[[ 35  12 -18  33  -7]
 [ 26  31 -23  16  -4]
 [ 23  35 -25 -27 -38]
 [-38 -30  35 -37   0]
 [-44 -13  48 -19  24]
 [-29  24  -4  -1  25]
 [-35 -13  42 -28  16]
 [-40 -27  20  29  43]
 [ 32  14 -23  37  -8]
 [ 10  12  -9 -34 -39]
 [-14 -33   6  33  27]
 [ 15  12 -11 -34 -40]]
->
[[ -7  33 -18  12  35]
 [ -4  16 -23  31  26]
 [-38 -27 -25  35  23]
 [  0 -37  35 -30 -38]
 [ 24 -19  48 -13 -44]
 [ 25  -1  -4  24 -29]
 [ 16 -28  42 -13 -35]
 [ 43  29  20 -27 -40]
 [ -8  37 -23  14  32]
 [-39 -34  -9  12  10]
 [ 27  33   6 -33 -14]
 [-40 -34 -11  12  15]]

[[  7  -5 -20   4  -8]
 [-14  -5   7 -10   2]
 [  0 -17  -3 -26  28]
 [-18   1  11  24  -9]
 [ 46 -14   4  -1  39]
 [ -4  14  -1 -14   0]
 [  1  15  18  -5  -1]
 [ -9 -11  16  15 -33]]
->
[[ -8   4 -20  -5   7]
 [  2 -10   7  -5 -14]
 [ 28 -26  -3 -17   0]
 [ -9  24  11   1 -18]
 [ 39  -1   4 -14  46]
 [  0 -14  -1  14  -4]
 [ -1  -5  18  15   1]
 [-33  15  16 -11  -9]]

[[ 14 -18 -11   3  -7 -16]
 [-10   2 -46  -8  19 -18]
 [ 12 -12  -5  -7 -10  -7]
 [ 26 -49 -16  19 -36   3]
 [-14 -12 -49 -12  14  -6]
 [-16  -7 -21   7   5 -15]
 [-14   2 -13  12   4 -20]]
->
[[-16  -7   3 -11 -18  14]
 [-18  19  -8 -46   2 -10]
 [ -7 -10  -7  -5 -12  12]
 [  3 -36  19 -16 -49  26]
 [ -6  14 -12 -49 -12 -14]
 [-15   5   7 -21  -7 -16]
 [-20   4  12 -13   2 -14]]

[[ 28  32  34  28 -18  28 -19 -18 -24  38 -27 -35]
 [  0   0   0   0   0   0   0   1   0   0   0   0]
 [ 17  18 -14  13 -15 -14 -16 -14  18  -6  18  18]
 [  1   0  -1   1  -1  -1   0  -1   1   0   1   1]]
->
[[-35 -27  38 -24 -18 -19  28 -18  28  34  32  28]
 [  0   0   0   0   1   0   0   0   0   0   0   0]
 [ 18  18  -6  18 -14 -16 -14 -15  13 -14  18  17]
 [  1   1   0   1  -1   0  -1  -1   1  -1   0   1]]

[[  1 -14 -21]
 [  0  32  16]
 [-27  15 -36]
 [ -8   3  -9]
 [  4  18  16]
 [  0  10  11]
 [  3  39  16]
 [  0  20  19]]
->
[[-21 -14   1]
 [ 16  32   0]
 [-36  15 -27]
 [ -9   3  -8]
 [ 16  18   4]
 [ 11  10   0]
 [ 16  39   3]
 [ 19  20   0]]

[[-14 -21  31  29 -29  34 -32 -25 -26  24 -28  23  32  24]
 [-26 -26 -10  21   5  11   6 -24 -28 -13 -36  15   1  18]
 [-11  -2  12   9 -14  14 -14  -4  -5  10  -5   7  14   7]]
->
[[ 24  32  23 -28  24 -26 -25 -32  34 -29  29  31 -21 -14]
 [ 18   1  15 -36 -13 -28 -24   6  11   5  21 -10 -26 -26]
 [  7  14   7  -5  10  -5  -4 -14  14 -14   9  12  -2 -11]]

[[-41 -38 -38  18 -22  -7   1 -11 -15  21 -48 -18 -14]
 [-49 -44 -36  21 -23  -6   9 -15 -14  22 -41 -16 -12]]
->
[[-14 -18 -48  21 -15 -11   1  -7 -22  18 -38 -38 -41]
 [-12 -16 -41  22 -14 -15   9  -6 -23  21 -36 -44 -49]]

[[ -5  -7 -16]
 [ 12  -7 -28]
 [  3  -7 -16]
 [-29 -23  23]
 [-29 -19  23]
 [-29 -23  36]
 [  3  -7  23]
 [ 12  -3  49]]
->
[[-16  -7  -5]
 [-28  -7  12]
 [-16  -7   3]
 [ 23 -23 -29]
 [ 23 -19 -29]
 [ 36 -23 -29]
 [ 23  -7   3]
 [ 49  -3  12]]

[[ 23 -27]
 [ -7  29]
 [ 28  38]
 [-11  23]
 [ -8  20]
 [-32 -43]
 [ 49  14]
 [-31 -47]
 [-41 -40]]
->
[[-27  23]
 [ 29  -7]
 [ 38  28]
 [ 23 -11]
 [ 20  -8]
 [-43 -32]
 [ 14  49]
 [-47 -31]
 [-40 -41]]
---
[[  2   9  -7  -3   7 -20  -9]
 [-17  15  12  -2 -13   9   0]
 [ 38 -11  -1  -7   3  -9  -4]
 [  5  -6 -19   5   0  13  -7]
 [-18  -8  -4 -18  -8  17  -9]
 [  4   7   6   9  -2 -14   1]
 [  2 -22 -15 -15 -16   7  -7]]
->
[[  2 -22 -15 -15 -16   7  -7]
 [  4   7   6   9  -2 -14   1]
 [-18  -8  -4 -18  -8  17  -9]
 [  5  -6 -19   5   0  13  -7]
 [ 38 -11  -1  -7   3  -9  -4]
 [-17  15  12  -2 -13   9   0]
 [  2   9  -7  -3   7 -20  -9]]

[[ -8   1  18  15  20  -3 -34  -7  -4   4 -22  -3  20   8  10  -1]
 [ 14 -11  -1  35   2  -5 -21  -8  -9  -7   5  -9  -1  20  12   9]]
->
[[ 14 -11  -1  35   2  -5 -21  -8  -9  -7   5  -9  -1  20  12   9]
 [ -8   1  18  15  20  -3 -34  -7  -4   4 -22  -3  20   8  10  -1]]

[[ -3   8  10 -13  14 -14  11]
 [-10  -5 -31  23 -14  10  -8]
 [ -6  15  11 -17  21 -26  16]
 [  2  15  12 -11  -3 -15  -1]
 [  3 -14 -18  15  -1   5  -5]
 [  2 -26 -42  32  -1   8  -9]]
->
[[  2 -26 -42  32  -1   8  -9]
 [  3 -14 -18  15  -1   5  -5]
 [  2  15  12 -11  -3 -15  -1]
 [ -6  15  11 -17  21 -26  16]
 [-10  -5 -31  23 -14  10  -8]
 [ -3   8  10 -13  14 -14  11]]

[[ -5  13  11 -16  20 -23]
 [  5 -27 -40  31   3   4]
 [  5   2  -4   2  -5 -11]
 [ -5 -14 -34  27 -10  11]
 [  7 -13 -19  14   1  -4]
 [  2 -14 -18  15  -1   6]]
->
[[  2 -14 -18  15  -1   6]
 [  7 -13 -19  14   1  -4]
 [ -5 -14 -34  27 -10  11]
 [  5   2  -4   2  -5 -11]
 [  5 -27 -40  31   3   4]
 [ -5  13  11 -16  20 -23]]

[[-35   7 -15 -21 -18   4  14 -16  -3  14   4 -31 -10  26]
 [ 21  -9  13  14  13  -8 -12  12  -5 -13  -5  16  11  -6]]
->
[[ 21  -9  13  14  13  -8 -12  12  -5 -13  -5  16  11  -6]
 [-35   7 -15 -21 -18   4  14 -16  -3  14   4 -31 -10  26]]

[[  6   6  -2  -1 -11   4   5   3   7  -8  -1 -10]
 [-19  -1  26  16  -8 -14  -9   8   7 -17  14  -5]
 [ 21   8  21   7  -3   2  -1   9  -2  -4  11  -7]
 [  8 -12 -45  -5   4   3  30  -2  22   9 -10   9]]
->
[[  8 -12 -45  -5   4   3  30  -2  22   9 -10   9]
 [ 21   8  21   7  -3   2  -1   9  -2  -4  11  -7]
 [-19  -1  26  16  -8 -14  -9   8   7 -17  14  -5]
 [  6   6  -2  -1 -11   4   5   3   7  -8  -1 -10]]
